In the rows, 128 means zero.
Rotation paths and how fast each direction turns (degrees each step)
Each turn is a multiple of 5 degrees from 10 to 175, or 0.
Each row of a path follows its step; steps can be skipped.

step 0: [132 123 123 125 121 138 138 124 133 125 123 123 124 125 121 118 129 121
 129 130 137 127 128 129 127 127 133 134 128 130 132 129 129 130 133 134
 138 124]
step 2: [136 126 136 126 127 126 136 134 131 125 128 120 122 136 128 126 129 129
 123 123 130 120 120 132 121 131 116 131 130 124 127 126 134 131 131 135
 127 122]
step 3: [125 132 127 127 128 132 130 128 135 121 129 121 121 129 122 131 124 126
 132 123 123 122 126 127 125 136 132 126 123 125 126 126 131 128 141 139
 129 115]
step 4: [137 126 126 122 125 136 128 129 141 128 130 130 128 128 121 130 119 123
 127 128 133 127 128 127 131 138 131 131 123 134 126 127 139 134 129 135
 134 129]
step 5: [131 132 130 122 131 132 130 136 134 128 124 123 130 133 127 119 126 127
 134 136 132 129 131 122 124 129 125 135 129 125 126 139 136 136 123 136
 134 121]
step 6: [134 134 127 120 132 129 134 130 125 132 133 120 124 129 123 126 127 118
 123 123 128 126 128 125 126 127 119 141 129 127 126 134 131 128 135 131
 122 118]
step 7: [132 134 131 115 135 128 131 133 136 128 125 121 125 123 119 129 126 132
 125 124 130 127 125 132 126 139 128 128 128 125 127 124 123 132 136 125
 130 119]
step 9: [126 130 125 120 124 128 130 127 140 135 130 124 121 127 125 122 127 122
 130 133 134 123 131 128 124 126 131 135 122 113 133 133 137 128 128 130
 132 128]
step 13: [127 126 125 125 134 132 127 131 132 127 131 127 124 123 119 127 122 124
 133 126 138 130 124 130 133 133 129 134 120 120 130 134 128 130 120 141
 136 125]
step 14: [134 131 128 122 126 127 124 132 132 129 132 123 121 127 128 123 123 133
 126 123 136 131 131 129 129 130 115 131 124 126 129 139 138 132 122 134
 121 123]
Speeds:
[129 129 127 128 129 129 129 132 125 127 129 129 125 127 126 126 130 129
 126 127 131 130 124 128 131 126 129 128 130 128 128 130 125 128 129 126
 129 127] : 60
[128 132 130 127 129 126 129 126 127 126 129 126 130 127 130 128 132 131
 125 128 129 128 127 126 128 127 127 131 127 127 125 126 129 126 128 130
 125 128] : 85

step 1: [134 123 126 123 130 134 125 133 118 125 128 129 123 124 121 132 128 120
 129 132 138 131 125 132 124 124 129 122 127 127 134 125 121 122 119 130
 125 140]
step 2: [129 128 127 126 126 122 122 128 134 126 127 128 128 134 126 126 133 136
 135 128 127 135 146 118 123 129 123 127 133 131 120 132 130 119 124 128
 130 122]
step 3: [130 122 130 139 127 123 137 126 131 126 131 121 125 121 129 129 125 130
 122 127 119 126 126 131 123 138 130 134 134 133 132 115 121 130 131 133
 126 130]
step 4: [130 121 135 127 127 132 123 137 133 134 137 134 127 130 126 128 132 127
 120 132 136 128 119 127 134 128 121 127 120 132 119 125 131 132 117 122
 128 129]
step 5: [127 134 126 125 130 123 132 122 123 116 128 126 127 142 122 128 128 122
 133 128 136 128 133 127 130 134 136 129 137 129 121 132 126 132 125 134
 136 133]
step 9: [126 136 128 122 129 130 128 134 118 123 131 117 130 126 123 123 130 128
 138 129 128 122 124 127 118 125 129 124 131 130 129 129 139 118 135 133
 123 129]
step 10: [128 124 130 139 122 137 121 124 136 131 120 128 132 127 123 129 132 130
 127 117 124 130 138 127 133 123 132 130 131 122 132 122 128 125 126 124
 120 124]
step 11: [131 121 121 128 135 128 141 126 127 130 137 126 130 119 137 131 133 128
 127 122 134 136 125 131 124 126 124 116 131 131 129 126 124 129 128 125
 134 129]
step 12: [136 127 128 128 123 126 115 135 124 127 127 132 132 133 122 122 129 134
 132 137 130 124 120 134 122 128 120 131 139 123 123 126 128 126 127 128
 135 124]
step 14: [134 126 123 128 124 129 133 123 136 135 133 129 127 130 126 120 120 122
 121 126 133 131 134 123 129 131 125 127 125 137 128 122 126 120 128 117
 133 118]
Speeds:
[125 131 130 130 127 124 127 131 126 127 127 128 126 126 126 129 131 130
 128 128 126 127 127 130 127 130 126 130 128 128 128 126 129 127 133 126
 129 128] : 115
[128 126 126 127 127 129 129 130 125 128 128 128 126 127 128 131 128 131
 127 128 130 130 130 132 128 131 131 127 125 130 131 128 128 131 130 130
 126 127] : 145
[130 127 126 130 129 130 126 129 128 125 128 128 127 126 130 128 129 131
 129 127 128 131 129 129 126 125 124 126 131 127 129 126 125 126 127 127
 126 128] : 35
[128 128 130 132 126 130 126 131 128 130 125 126 129 129 130 129 127 125
 126 125 130 129 127 127 128 128 127 129 124 127 128 126 128 128 127 130
 126 131] : 115

step 0: [125 118 123 130 128 132 128 120 119 132 124 137 135 128 134 119 127 135
 129 123 137 137 119 136 132 125 128 135 125 130 128 127 140 141 125 128
 123 127]
step 3: [127 118 129 130 129 131 127 123 124 122 133 131 134 126 130 128 123 127
 125 121 132 139 128 117 138 115 136 120 130 126 113 124 123 133 129 121
 128 126]
step 4: [123 123 119 136 131 112 124 125 127 139 135 123 133 134 127 128 129 130
 123 121 124 120 122 128 129 142 130 134 123 129 125 132 129 125 126 133
 132 138]
step 5: [137 141 134 123 131 131 126 134 132 133 127 130 117 127 130 118 133 133
 132 128 132 131 128 136 125 126 116 141 127 130 134 122 130 139 127 128
 134 131]
step 7: [116 115 123 125 132 121 132 126 124 123 137 114 121 124 131 127 125 136
 124 126 127 123 134 124 128 135 133 121 133 117 132 129 128 124 133 134
 126 125]
step 8: [136 136 134 132 132 115 132 123 134 137 130 137 126 133 130 129 125 125
 123 120 127 127 130 127 120 113 131 134 130 123 126 125 126 141 136 132
 122 128]
step 9: [135 128 129 130 129 128 121 133 138 126 123 139 127 133 124 133 133 126
 130 133 119 133 121 128 128 135 122 127 130 128 113 130 132 119 113 128
 138 131]
step 13: [127 134 130 134 127 126 130 128 136 133 125 122 126 132 124 133 115 122
 122 137 122 129 127 128 130 123 121 129 129 120 136 117 120 122 131 122
 137 116]
step 14: [127 126 131 124 129 123 119 131 129 117 129 136 139 130 125 135 135 128
 131 123 133 122 135 120 123 122 127 123 133 146 133 128 124 123 123 134
 132 124]
step 15: [133 107 126 124 129 143 125 122 121 135 125 130 128 134 134 118 133 132
 127 129 129 130 127 124 129 132 134 134 123 129 121 128 128 131 131 126
 123 133]
Speeds:
[130 131 130 126 130 125 129 128 128 128 130 129 130 127 129 126 128 127
 128 130 130 126 130 126 130 127 127 128 130 128 131 126 130 129 125 127
 125 128] : 125
[130 127 131 128 126 129 127 129 129 124 131 128 130 125 128 129 129 127
 130 128 129 126 127 129 129 130 126 128 128 128 127 126 129 126 132 126
 130 125] : 95
[131 127 132 130 127 127 128 128 125 129 127 129 128 129 127 126 131 129
 126 127 130 130 127 130 128 130 132 128 129 129 130 125 127 125 126 128
 130 129] : 70

step 1: [126 133 128 120 126 134 123 123 134 135 137 128 120 124 125 121 134 120
 123 131 126 126 125 139 121 120 125 129 125 120 121 123 127 134 135 128
 127 132]
step 2: [127 128 127 131 130 134 123 127 142 134 132 129 135 128 118 130 126 123
 130 136 115 132 128 135 129 123 133 124 132 128 127 131 133 122 122 132
 120 129]
step 4: [126 129 123 134 125 144 126 124 128 126 129 124 131 131 119 118 129 128
 130 135 129 133 117 131 129 129 122 132 122 129 123 127 130 130 119 140
 126 129]
step 7: [123 139 134 122 121 130 129 123 131 124 120 139 130 131 128 129 129 122
 123 122 132 130 126 131 128 127 126 130 120 122 121 125 139 130 130 139
 124 125]
step 8: [127 127 133 129 129 123 129 128 132 123 117 130 131 124 115 134 121 136
 136 131 124 125 128 130 124 125 127 127 130 122 134 134 140 135 125 133
 126 120]
step 9: [129 134 135 125 124 126 138 123 130 131 123 128 127 127 117 129 129 123
 129 129 138 113 131 133 132 131 121 130 132 129 124 123 126 135 132 132
 135 122]
step 11: [127 132 130 129 120 133 144 134 135 130 127 131 125 129 119 133 129 125
 137 127 125 126 132 126 131 128 136 119 130 132 133 128 130 125 139 125
 130 122]
step 13: [128 136 133 126 121 130 126 127 135 133 128 137 129 135 129 121 135 121
 140 130 127 135 118 128 136 131 130 118 130 127 127 134 132 135 127 126
 129 127]
step 14: [134 125 135 128 130 128 127 135 126 132 125 132 125 123 126 134 130 126
 136 139 117 122 120 127 123 126 135 124 126 128 129 131 120 141 132 125
 120 129]
step 15: [134 131 133 128 128 130 131 130 132 132 126 131 134 134 131 131 127 121
 130 140 136 127 121 124 136 135 130 130 128 136 115 128 120 128 126 137
 121 128]
Speeds:
[127 127 126 126 126 127 126 125 129 129 128 127 124 131 130 127 125 126
 128 128 128 129 126 127 130 127 127 128 128 128 125 125 128 128 127 133
 128 128] : 130
[126 126 127 129 127 130 127 128 124 126 130 132 130 126 130 129 130 128
 129 128 126 127 126 126 128 131 129 129 126 129 126 130 125 129 125 131
 126 128] : 35

step 1: [125 115 131 125 135 122 127 135 126 124 124 132 124 120 126 131 120 127
 120 127 133 128 125 142 126 125 121 135 129 126 127 133 136 127 125 122
 134 128]
step 3: [127 135 118 135 131 131 130 127 125 127 131 122 132 130 130 133 132 135
 123 125 119 120 125 125 121 132 118 124 131 127 133 126 136 120 125 135
 117 131]
step 5: [124 123 133 136 124 122 126 131 137 125 130 129 114 119 124 136 129 125
 128 142 126 134 129 127 133 129 132 128 127 123 127 139 131 131 130 128
 124 130]
step 7: [130 126 130 129 130 124 129 122 128 140 128 126 138 136 130 135 121 129
 136 127 125 123 131 132 127 137 132 127 133 141 129 128 133 128 116 130
 124 129]
step 8: [123 122 129 136 122 130 122 124 130 129 124 134 130 120 131 122 136 128
 122 123 134 127 128 121 140 125 118 122 128 122 131 133 126 115 129 132
 128 130]
step 10: [137 129 133 119 140 123 122 126 124 131 125 123 121 129 132 130 130 135
 138 132 126 136 125 128 124 126 122 127 132 125 127 136 128 133 127 134
 121 117]
step 12: [125 124 125 128 128 129 137 128 138 124 127 140 134 127 129 128 134 117
 122 125 127 123 132 134 131 126 126 131 132 131 133 134 123 124 116 122
 121 121]
step 13: [129 119 131 131 127 118 129 128 123 131 121 129 128 128 127 127 131 130
 128 132 125 132 138 124 127 134 122 132 132 125 129 129 134 134 145 131
 141 129]
step 14: [134 134 131 123 131 124 131 125 131 124 138 128 123 120 130 130 119 136
 135 128 135 120 120 131 123 122 126 117 123 125 129 126 132 128 125 137
 125 133]
step 15: [127 130 127 131 125 139 120 125 119 129 133 130 130 136 133 130 137 124
 129 122 117 133 124 125 131 125 127 133 128 141 122 134 127 129 120 132
 128 124]
Speeds:
[127 129 129 125 126 128 124 128 130 129 126 128 128 129 128 127 125 130
 131 127 124 126 128 129 126 126 127 125 128 131 130 125 130 127 130 129
 126 128] : 100
[126 130 124 131 127 126 128 128 130 125 129 126 129 130 128 125 130 129
 128 129 131 127 125 130 127 125 128 126 127 127 128 128 129 128 129 129
 127 131] : 130
[128 129 124 126 129 127 125 126 127 127 127 133 127 129 129 130 129 125
 130 128 129 128 128 130 129 130 131 125 130 128 129 128 128 131 126 128
 129 128] : 140
[126 126 130 128 128 127 129 129 128 129 128 131 125 129 123 125 129 127
 128 129 126 127 131 130 130 125 128 127 128 124 128 128 130 128 129 125
 129 129] : 90
[129 130 126 130 124 129 130 130 129 128 128 128 125 128 130 125 127 125
 127 128 124 128 126 127 128 127 127 130 131 128 132 129 126 130 128 128
 128 128] : 110

step 0: [129 121 133 132 124 124 133 122 127 132 119 129 126 121 131 132 133 131
 135 123 129 126 124 126 123 127 128 122 118 140 122 125 129 129 128 115
 124 120]
step 1: [123 128 131 131 128 128 127 118 137 129 129 123 129 136 123 129 130 127
 130 133 128 135 119 114 123 124 125 134 137 129 132 132 126 135 128 140
 132 122]
step 5: [134 131 123 124 132 127 136 122 136 123 132 136 130 125 128 132 128 124
 118 125 124 131 121 132 130 126 132 127 141 124 113 123 132 126 126 122
 132 124]
step 7: [128 123 134 117 134 130 122 116 135 126 136 132 128 127 127 119 120 129
 138 124 124 130 124 130 121 128 130 132 133 125 130 125 126 127 120 128
 136 133]
step 9: [128 131 122 121 133 136 130 130 134 129 123 129 135 130 123 132 118 125
 133 123 124 135 125 126 124 128 115 130 130 143 133 129 130 136 126 125
 131 132]
step 11: [127 123 127 123 134 128 142 131 120 125 123 128 121 124 126 130 124 126
 135 135 119 127 122 122 123 127 122 131 131 128 120 122 124 133 126 117
 122 124]
step 12: [129 138 131 136 126 128 119 118 128 124 121 127 132 123 123 125 130 124
 130 132 122 126 126 114 129 134 134 122 124 135 133 132 132 130 124 135
 128 122]
step 13: [130 124 134 136 122 132 125 128 129 124 142 125 125 128 128 129 129 126
 135 134 121 138 127 139 122 124 124 129 140 130 120 128 127 130 129 122
 128 120]
step 14: [115 126 125 131 127 134 137 127 128 124 130 133 127 120 123 128 129 118
 124 127 131 123 127 126 137 122 132 115 129 127 136 128 128 135 121 134
 123 127]
step 15: [131 127 136 130 135 134 124 126 136 125 132 126 136 121 129 131 126 140
 141 130 129 128 124 132 135 125 125 127 122 138 118 130 123 126 126 127
 128 134]
Speeds:
[128 127 127 130 126 128 130 124 130 127 127 132 130 130 126 128 125 126
 129 124 126 126 128 127 128 128 129 128 127 126 129 124 129 128 128 127
 129 128] : 160
[128 123 127 125 128 127 127 129 132 130 125 130 126 127 129 128 128 130
 130 125 131 129 127 129 126 128 128 129 126 130 130 128 129 129 129 130
 130 128] : 40
[127 130 128 126 128 130 130 130 127 125 122 128 131 126 130 126 128 126
 128 128 128 129 126 130 131 126 130 130 128 126 127 130 127 128 128 127
 127 126] : 120
